In the rows, 128 means zero.
Each path is a new rotation, seen through one point. The rows after it are directions, each followed by how far the rotation turns it, in degrees a step (0 if it stays put).
Each turn is a multiple of 5 degrees from 10 to 175, or 0.
Each row of a path follows its step; steps can be skipped.

step 0: [128 120 139 124 135 125 135 125 126 117 127 126 128 134 129 123 131 123
 117 142 127 120 122 118 124 124 119 128 132 131 126 128 133 128 151 132
 125 137 129 135 126 129 128 133 124 132 122 128 134 122 116 124 141 134
 124 127 123 139 112]
step 3: [131 113 130 132 121 134 140 138 135 112 134 129 129 127 124 127 132 141
 122 123 133 139 119 124 109 132 144 130 125 134 130 130 140 123 131 135
 123 122 128 130 126 126 124 125 121 123 127 133 133 123 124 123 127 134
 127 125 128 130 115]
step 4: [132 115 132 127 129 126 123 119 134 112 129 133 131 127 123 127 127 129
 112 132 132 119 130 118 128 127 123 138 126 142 124 131 130 143 134 135
 127 140 115 140 127 135 137 128 126 114 128 132 136 126 128 123 129 127
 125 128 131 136 115]
step 5: [122 117 140 129 131 114 132 127 118 127 128 117 124 128 136 122 131 134
 126 123 118 128 124 113 129 135 143 136 126 134 121 141 123 129 130 136
 124 133 125 140 130 131 115 125 135 124 120 129 144 127 125 120 128 123
 134 125 128 127 129]
step 8: [143 126 139 127 131 120 121 124 127 116 131 127 123 125 137 111 128 135
 111 137 130 115 128 125 116 127 125 125 131 129 121 124 124 131 140 134
 127 132 124 135 130 132 127 129 126 127 118 133 124 124 126 122 129 122
 129 127 126 125 106]
step 9: [123 112 137 131 136 128 139 128 121 125 120 128 117 134 142 129 123 123
 129 133 129 130 128 117 123 133 136 133 136 132 120 132 136 122 138 135
 121 132 127 135 114 133 131 122 132 126 117 127 129 122 122 117 127 137
 139 117 134 123 122]
step 11: [131 124 135 126 126 133 147 136 126 114 126 126 137 125 126 127 130 141
 125 129 128 130 109 114 122 126 137 119 120 138 122 127 124 126 135 138
 130 123 129 135 122 123 123 131 136 118 128 129 131 113 133 129 133 128
 123 125 128 129 118]
step 12: [130 112 135 133 129 129 119 138 137 119 123 117 129 123 123 127 125 128
 108 135 129 122 126 127 121 126 128 131 130 140 129 125 134 136 137 136
 126 127 125 137 137 133 121 131 126 116 110 130 128 129 127 127 123 135
 121 125 134 129 117]
step 13: [127 111 130 128 130 127 136 128 125 124 141 127 120 138 135 127 128 134
 127 128 121 124 123 119 119 127 139 143 122 123 119 135 129 127 134 128
 125 132 122 136 127 141 128 119 127 111 128 136 143 133 130 121 124 132
 129 121 134 126 124]
[127 126 128 128 129 127 129 131 125 131 127 128 127 127 130 129 127 128
 124 125 129 127 129 130 127 125 129 126 131 127 127 127 126 130 127 128
 131 128 129 127 129 132 127 127 130 126 126 128 128 128 126 125 128 126
 131 129 131 129 131] : 100
[126 129 128 127 127 124 130 129 127 126 126 128 130 127 128 131 126 128
 130 130 127 129 127 124 129 130 126 127 130 126 129 131 128 130 131 125
 127 131 127 127 126 129 126 130 128 128 129 126 128 128 128 128 126 126
 131 128 126 128 132] : 80
[126 130 128 125 128 127 126 128 130 124 129 129 131 124 127 130 129 129
 127 127 129 128 125 129 126 125 128 125 126 129 125 128 130 129 128 129
 131 126 127 125 129 127 128 128 126 130 131 126 129 128 127 127 129 131
 130 126 128 126 128] : 90

step 0: [130 114 123 123 130 132 117 133 130 131 124 132 129 122 124 125 144 115
 124 119 139 133 126 125 130 134 121 130 129 126 120 118 125 128 126 141
 134 141 131 127 125 141 125 125 123 124 127 122 123 122 124 126 120 138
 131 135 131 131 116]
step 1: [129 121 121 119 125 117 128 141 128 128 128 126 123 127 132 126 122 130
 128 134 128 116 131 109 126 115 130 122 134 124 127 131 126 130 119 124
 128 128 125 140 124 130 121 127 121 123 137 123 134 127 138 134 116 122
 132 143 131 118 126]
step 2: [134 126 131 134 134 128 124 128 122 120 127 132 113 126 134 120 143 127
 129 137 116 133 115 129 133 117 132 141 130 132 132 129 134 139 126 123
 128 126 129 132 139 131 129 139 129 133 121 123 138 126 128 121 115 125
 129 121 124 125 122]
step 3: [142 128 129 131 124 119 128 126 134 130 126 142 131 137 126 132 139 125
 122 124 142 121 129 128 134 123 125 131 123 130 134 136 125 132 127 140
 134 130 129 129 123 140 131 139 129 113 126 128 129 116 117 121 124 138
 123 132 130 127 135]
step 5: [127 124 130 122 133 137 137 127 131 124 121 126 121 131 130 122 134 121
 138 137 126 132 114 121 127 120 113 136 124 121 130 120 132 134 123 137
 127 125 117 119 132 133 128 123 117 139 125 126 126 119 128 131 119 138
 125 130 134 127 117]
step 8: [127 126 135 126 125 130 121 127 132 132 123 134 128 128 136 132 138 120
 133 132 137 125 125 107 137 116 117 143 128 122 126 138 117 133 117 128
 131 134 134 120 133 128 125 137 135 130 127 120 131 131 122 130 122 130
 129 134 138 122 125]
step 9: [131 125 125 121 127 121 124 138 124 123 130 125 124 136 124 116 126 131
 128 125 126 122 134 125 131 112 124 132 123 128 131 123 145 125 129 135
 122 136 129 130 129 135 124 129 129 113 138 121 134 131 126 111 112 130
 125 118 129 130 129]
step 10: [125 137 128 129 132 132 140 136 134 127 133 130 119 123 132 122 141 126
 113 122 125 129 119 132 122 128 129 127 131 123 132 128 127 137 127 142
 125 121 126 131 117 136 123 134 121 136 132 129 135 114 121 124 116 132
 137 135 126 119 127]
step 12: [133 113 122 128 126 113 124 135 123 131 129 124 126 139 123 127 122 137
 132 136 127 122 109 123 137 123 129 129 128 132 127 127 134 130 126 132
 131 128 140 131 133 133 129 122 124 126 132 129 124 125 131 124 113 137
 128 137 123 128 113]
[130 127 126 129 125 126 127 126 127 130 126 128 128 127 132 129 127 127
 128 128 129 126 130 126 125 128 126 130 127 127 131 129 129 126 129 126
 127 131 126 129 126 129 130 127 128 126 131 125 127 127 130 127 132 127
 128 129 129 126 131] : 140
[129 128 127 125 128 130 129 129 127 127 127 127 130 129 128 129 128 128
 129 128 126 130 126 128 124 132 127 127 126 130 126 127 131 129 128 129
 131 131 127 127 128 130 126 127 124 129 130 127 125 127 127 131 128 125
 131 130 128 127 128] : 65

step 1: [118 124 135 123 133 129 117 127 127 117 128 121 129 125 131 136 119 126
 129 120 131 133 121 128 135 123 118 127 113 135 123 136 127 126 133 135
 120 128 126 131 138 133 124 132 128 138 133 123 111 129 126 120 131 139
 135 120 131 134 120]
step 2: [129 124 126 125 121 120 128 124 128 124 136 123 121 125 132 141 123 132
 125 130 139 127 125 138 138 113 128 128 131 144 125 130 135 131 136 121
 124 122 128 135 124 128 139 133 128 136 134 126 119 121 138 126 134 134
 132 131 123 143 129]
step 3: [138 138 126 125 120 129 135 122 132 133 133 134 124 142 125 124 125 131
 120 130 128 139 115 133 131 124 131 126 134 137 125 136 131 139 124 128
 128 128 122 119 124 123 129 122 119 134 136 118 134 124 131 131 133 135
 137 138 119 141 131]
step 7: [134 123 137 123 129 130 133 128 131 124 118 131 125 133 120 131 131 115
 132 123 126 139 121 131 120 127 124 125 134 132 126 138 133 126 131 132
 133 129 131 133 139 128 138 138 131 134 141 122 122 121 123 139 126 115
 142 123 123 136 134]
step 8: [119 140 125 127 128 129 122 129 134 134 125 129 142 124 132 123 131 124
 124 132 139 141 126 131 135 131 114 127 128 140 125 137 134 124 136 126
 132 133 128 124 143 134 139 140 124 131 132 125 121 132 125 131 133 130
 143 123 132 129 128]
step 9: [118 136 132 127 123 121 126 126 127 129 129 125 129 124 128 127 116 128
 119 137 138 142 137 125 141 124 120 132 120 126 123 125 138 128 133 119
 116 133 134 125 126 125 126 138 129 136 132 121 129 124 128 124 122 140
 131 129 117 137 119]
step 10: [134 123 128 122 125 124 130 129 130 127 131 120 118 134 126 131 120 135
 118 120 125 135 129 132 135 116 118 113 126 126 124 132 141 133 129 130
 114 125 125 124 117 120 124 128 135 137 135 124 126 117 124 142 123 128
 134 134 120 127 129]
step 11: [132 122 123 130 134 133 131 127 132 119 134 120 135 139 130 137 124 123
 126 124 124 138 116 133 133 125 116 128 130 144 127 132 129 136 121 132
 121 133 113 121 135 124 130 127 128 120 131 129 129 118 129 136 128 128
 135 142 133 124 132]
step 12: [123 124 125 123 125 131 139 134 121 115 130 129 138 134 129 132 133 125
 124 137 128 139 133 127 132 133 128 135 129 136 133 128 121 135 133 130
 130 131 115 133 138 132 124 144 130 132 135 133 130 123 138 122 127 134
 136 143 126 137 118]
[127 128 131 129 127 129 128 128 131 128 127 130 127 130 130 128 128 126
 128 126 123 129 128 128 127 126 131 125 127 126 128 131 131 129 126 131
 130 129 128 128 127 126 128 127 127 132 128 127 128 127 126 126 126 127
 128 127 129 127 128] : 110
[126 128 126 132 126 126 127 127 128 128 129 125 130 127 128 130 129 129
 129 131 129 130 127 129 128 128 131 125 129 127 129 128 129 127 126 126
 128 130 127 128 129 129 131 129 126 128 125 131 126 127 130 126 126 127
 127 129 130 130 124] : 110
[129 129 128 125 127 127 127 128 131 128 128 126 128 130 127 126 128 126
 130 126 129 128 127 129 129 129 127 126 124 129 128 128 124 128 127 126
 129 128 126 126 131 130 128 126 128 128 127 127 130 126 129 127 129 122
 129 128 127 126 127] : 100

step 1: [141 129 120 125 125 138 131 135 136 132 139 131 130 137 125 133 122 131
 132 128 130 128 119 122 128 128 130 134 131 123 120 138 138 126 130 123
 117 124 127 137 124 133 122 122 134 125 128 115 123 136 126 140 124 117
 119 126 125 144 125]
step 4: [125 137 116 135 112 129 122 136 121 135 124 124 139 130 128 129 134 128
 135 135 124 123 125 126 127 131 140 119 120 127 123 129 126 118 124 134
 130 132 129 133 125 128 123 133 137 123 132 128 117 126 127 136 125 109
 131 120 125 126 136]
step 5: [135 134 131 134 129 141 124 129 120 115 134 132 125 138 127 126 136 126
 126 120 123 126 133 120 130 129 115 121 123 131 121 132 121 135 133 123
 127 141 122 136 122 122 128 125 132 116 134 117 114 126 123 121 130 120
 128 132 132 124 130]
step 6: [123 123 118 118 133 133 136 132 121 121 144 132 124 124 119 120 132 123
 138 130 138 125 134 139 117 133 118 130 125 139 119 132 126 133 131 138
 135 124 121 124 126 120 119 128 124 131 128 128 127 121 120 129 132 133
 135 134 128 123 130]
step 7: [117 127 128 128 124 130 131 131 126 129 121 129 131 130 124 121 128 128
 144 128 112 126 142 132 133 120 128 125 131 127 122 127 149 127 130 134
 117 123 124 121 125 118 119 135 133 131 125 129 133 133 116 138 121 127
 130 124 132 126 132]
step 8: [133 127 116 139 122 135 126 122 125 128 121 130 137 118 120 121 124 137
 129 131 120 124 127 128 130 126 122 142 119 129 129 122 133 148 130 123
 121 133 135 139 125 126 131 123 135 123 134 120 124 131 129 136 122 132
 128 122 132 125 138]
step 9: [138 138 128 114 131 122 129 132 118 124 138 122 125 118 118 115 135 127
 133 141 136 131 120 126 133 137 125 130 129 121 118 134 127 138 134 120
 115 131 132 122 132 125 136 126 127 120 128 126 131 123 130 126 128 128
 119 131 135 123 130]
step 10: [122 135 140 121 133 123 135 138 113 130 138 130 134 132 117 128 125 131
 133 131 122 129 125 133 121 125 138 123 135 127 129 115 132 124 121 133
 129 125 126 132 134 113 134 119 122 119 128 126 137 124 124 133 121 131
 129 123 122 116 122]
step 11: [125 130 129 146 135 121 129 121 113 121 119 124 131 123 127 132 132 126
 129 131 132 128 134 119 132 118 135 125 125 137 128 121 131 132 123 130
 130 125 138 128 124 126 122 127 129 111 131 139 125 124 122 126 108 132
 135 127 127 132 129]
[130 128 132 131 127 131 127 128 129 127 129 127 129 127 128 129 127 127
 127 127 128 126 132 127 130 127 128 132 128 128 128 126 126 129 127 128
 130 130 127 130 129 127 127 126 129 129 126 130 128 130 128 126 124 125
 128 124 131 128 128] : 120

step 0: [143 123 118 138 133 135 133 124 137 123 119 127 129 130 135 126 126 125
 123 120 133 135 133 127 136 123 124 127 127 133 117 116 121 137 125 128
 123 119 138 135 131 129 126 130 134 121 143 139 124 121 140 129 123 129
 125 120 134 125 130]
step 1: [124 121 134 128 129 125 129 114 130 130 144 119 134 122 132 130 125 132
 121 125 121 133 125 125 130 125 128 125 134 138 121 126 127 126 124 127
 126 126 114 135 127 129 128 127 143 126 124 133 126 132 139 132 138 123
 120 142 112 116 125]
step 2: [131 135 133 132 122 131 131 122 134 133 130 130 125 137 130 132 126 137
 127 120 124 123 136 121 126 128 129 129 123 127 134 128 125 130 123 105
 129 127 135 116 113 130 122 121 125 136 142 129 118 138 130 125 138 127
 124 132 125 133 141]
step 4: [133 132 129 138 131 127 123 120 128 124 126 129 134 138 136 129 131 135
 111 124 125 135 134 129 122 139 117 146 132 124 125 120 126 129 128 138
 124 118 129 132 121 121 121 131 131 122 134 129 131 126 119 126 119 123
 125 129 142 136 132]
step 6: [142 132 136 121 124 136 125 125 130 124 133 124 122 128 132 126 138 122
 124 117 133 134 135 125 127 124 124 124 126 128 124 126 121 127 134 122
 124 107 128 110 122 126 121 134 130 128 126 122 119 136 125 136 135 141
 135 134 122 128 123]
step 9: [136 129 121 126 122 125 118 126 131 134 132 135 125 133 118 135 127 147
 126 124 133 138 113 137 125 128 122 126 139 136 138 125 142 137 129 127
 118 132 130 132 129 129 131 128 137 120 127 127 138 122 127 120 131 137
 133 135 125 132 125]
step 10: [124 133 120 128 129 133 121 113 134 124 119 125 130 129 122 128 135 120
 119 121 131 111 131 133 125 136 116 120 131 131 124 130 125 147 132 135
 131 124 127 118 126 130 122 128 127 129 122 119 123 141 126 124 126 134
 135 135 124 128 126]
step 11: [130 122 137 119 130 121 120 128 127 128 127 118 124 135 121 116 126 134
 126 128 126 128 131 144 141 127 130 132 126 106 130 122 131 129 128 127
 131 135 126 128 126 138 121 134 129 125 122 120 121 127 140 130 139 131
 134 123 129 133 120]
step 13: [133 130 120 125 127 119 128 138 135 147 131 136 128 123 122 135 118 121
 124 129 128 142 120 130 134 141 122 135 127 131 127 126 126 129 127 128
 132 134 118 120 132 126 125 134 135 122 129 127 132 122 139 118 127 141
 120 126 119 132 129]
[130 128 128 130 126 127 127 129 131 132 127 126 129 126 128 131 127 128
 130 128 127 128 125 128 128 127 125 128 126 131 131 126 131 127 128 131
 125 126 125 127 128 129 128 130 131 129 130 130 129 130 128 129 127 124
 127 127 128 126 127] : 90

step 0: [130 121 127 125 125 127 130 137 126 112 125 124 136 132 127 114 136 126
 123 115 125 121 122 134 120 134 137 128 126 128 130 126 133 137 137 128
 139 113 126 133 137 128 129 121 129 125 128 142 123 132 130 121 118 128
 123 122 126 120 120]
step 1: [118 117 132 138 136 130 133 128 130 130 123 118 134 134 141 124 135 127
 127 113 127 121 132 125 133 129 117 133 131 129 130 127 121 140 124 128
 127 124 121 147 129 122 127 121 132 128 126 134 138 122 124 126 127 130
 118 128 132 117 130]
step 3: [131 126 128 129 125 128 122 120 127 133 121 135 122 136 124 115 115 122
 128 122 129 122 126 140 126 111 135 133 124 129 125 132 138 133 127 129
 127 126 114 136 131 113 127 134 122 119 121 125 134 121 128 125 125 121
 130 131 136 134 120]
step 4: [134 121 130 138 129 122 128 131 130 127 117 145 125 132 135 126 129 138
 133 122 118 130 134 128 130 122 130 125 127 118 124 118 125 127 122 128
 130 130 112 122 139 120 126 139 131 110 125 138 124 131 129 137 124 126
 122 121 126 129 126]
step 5: [128 124 126 120 138 127 132 140 130 127 115 121 131 128 138 122 120 128
 138 126 125 121 139 114 123 126 137 127 129 122 130 128 122 123 135 126
 124 138 127 132 138 128 132 141 139 131 118 130 129 130 117 127 131 120
 125 124 134 138 120]
step 6: [139 124 124 121 137 130 134 131 119 131 128 127 122 138 135 114 134 132
 118 133 128 118 139 126 137 117 121 123 130 131 127 138 133 131 122 125
 126 136 132 133 131 129 129 126 131 135 128 122 118 133 128 137 129 115
 125 117 122 138 121]
step 8: [132 119 130 118 133 136 129 124 125 129 132 124 124 137 127 132 138 131
 134 118 123 125 135 135 131 139 140 122 127 123 139 126 129 133 131 149
 114 127 129 126 126 117 128 125 131 123 125 135 129 134 129 132 137 121
 136 123 124 119 119]
step 9: [124 122 139 115 131 125 135 130 132 124 120 126 133 118 128 122 137 126
 130 120 131 124 132 142 129 129 142 132 134 126 142 124 128 131 130 117
 124 123 124 132 120 131 128 122 134 135 124 133 129 130 140 133 120 125
 125 110 122 124 125]
step 13: [129 111 131 134 134 128 120 133 135 130 123 142 129 127 138 125 120 142
 120 129 131 118 126 123 139 133 129 126 129 120 134 121 132 125 127 124
 135 138 121 132 133 123 124 124 131 124 128 128 138 126 126 126 131 123
 117 117 129 117 129]
[128 128 129 125 129 128 128 129 128 128 131 127 132 127 129 129 130 126
 129 126 127 127 129 126 127 125 125 127 130 129 124 132 127 129 126 127
 127 129 129 131 128 130 127 127 128 129 129 128 127 128 126 127 127 126
 127 130 129 130 132] : 80

step 1: [119 130 126 122 135 125 139 122 128 128 123 135 128 142 136 125 117 133
 129 126 119 134 132 125 134 127 129 138 119 127 133 130 120 134 122 137
 133 133 126 132 126 128 126 125 135 127 130 124 113 136 138 128 134 120
 129 130 139 138 128]
step 2: [120 123 125 134 143 127 133 119 131 126 131 134 132 128 125 118 120 134
 135 122 135 127 133 129 136 123 125 129 132 122 127 132 126 141 133 138
 119 118 124 129 119 119 127 114 125 128 122 126 118 131 124 123 130 123
 127 129 135 136 123]
step 3: [121 131 131 125 135 131 128 117 121 136 127 132 128 142 123 125 123 140
 123 128 131 131 129 124 134 132 124 134 136 134 145 124 129 136 132 129
 129 134 122 127 129 125 127 122 131 131 125 119 116 133 135 120 127 137
 124 132 134 138 117]
step 4: [112 134 131 125 134 122 143 130 131 132 125 129 132 130 129 115 126 131
 123 133 119 125 141 129 139 118 126 131 142 131 128 122 131 133 127 132
 122 122 120 131 124 129 128 120 133 131 119 125 123 133 121 129 134 127
 120 135 132 133 125]
step 5: [111 128 129 132 121 126 123 126 130 134 132 124 125 130 123 125 117 134
 123 126 130 135 131 125 133 130 121 128 135 131 130 136 129 133 140 131
 123 125 123 122 124 128 128 122 135 129 124 124 116 125 117 125 120 141
 121 133 121 135 114]
step 9: [118 132 130 123 139 127 135 124 131 131 122 136 139 133 127 117 121 131
 124 126 123 118 133 123 132 117 129 133 133 129 128 130 123 134 110 138
 130 123 137 119 131 121 134 121 134 123 125 141 123 128 131 128 131 126
 130 127 124 126 122]
step 10: [113 122 123 130 128 135 125 126 128 128 129 133 139 130 131 136 117 130
 130 123 130 127 127 127 136 123 126 123 135 127 140 138 123 140 127 139
 137 126 123 123 135 130 128 116 137 137 125 129 118 119 128 125 123 126
 126 121 123 133 120]
step 11: [120 126 129 130 129 135 130 121 123 138 129 133 136 144 122 128 117 121
 125 129 121 125 128 128 128 120 137 131 133 135 128 125 127 132 120 130
 122 125 128 114 139 129 130 119 132 130 112 124 118 137 133 124 126 123
 129 131 131 130 127]
step 13: [123 127 134 130 128 132 120 124 119 126 130 128 121 135 137 133 116 130
 119 134 124 133 131 124 137 127 134 122 131 132 124 131 132 128 134 133
 118 130 128 117 132 131 132 116 133 139 118 120 116 128 132 132 124 121
 115 126 130 136 125]
[129 128 128 128 126 130 128 126 126 128 124 129 124 132 126 125 127 128
 128 130 127 131 126 129 130 127 128 127 127 130 129 128 127 126 128 125
 130 129 126 127 130 129 125 129 129 128 126 129 128 127 131 129 127 126
 127 128 128 129 129] : 145
[132 128 126 126 132 130 128 125 127 124 122 129 129 128 129 127 129 129
 128 125 130 128 130 129 127 129 126 129 128 126 129 131 129 126 127 128
 127 128 130 127 127 128 127 126 129 129 130 129 128 131 128 128 129 128
 128 126 128 130 127] : 55
[126 128 127 130 128 128 126 128 127 124 124 127 131 128 125 130 127 127
 128 129 128 129 129 125 127 126 128 126 127 128 130 127 129 128 127 128
 131 126 131 130 127 129 131 130 129 125 129 129 127 128 126 130 126 128
 132 128 126 126 128] : 35
[127 127 131 125 128 126 129 125 129 131 127 127 128 129 127 128 129 128
 128 125 129 130 123 128 125 125 125 129 128 130 129 131 129 128 130 128
 127 130 132 129 129 127 127 128 129 125 130 128 126 125 128 128 127 131
 128 127 127 129 129] : 160
[128 127 129 128 129 130 127 125 129 127 131 127 128 130 131 130 124 128
 127 128 128 133 128 127 127 129 127 130 127 127 130 123 128 128 128 127
 127 129 128 127 130 128 129 128 127 128 128 127 131 130 127 127 127 130
 127 124 125 126 128] : 140
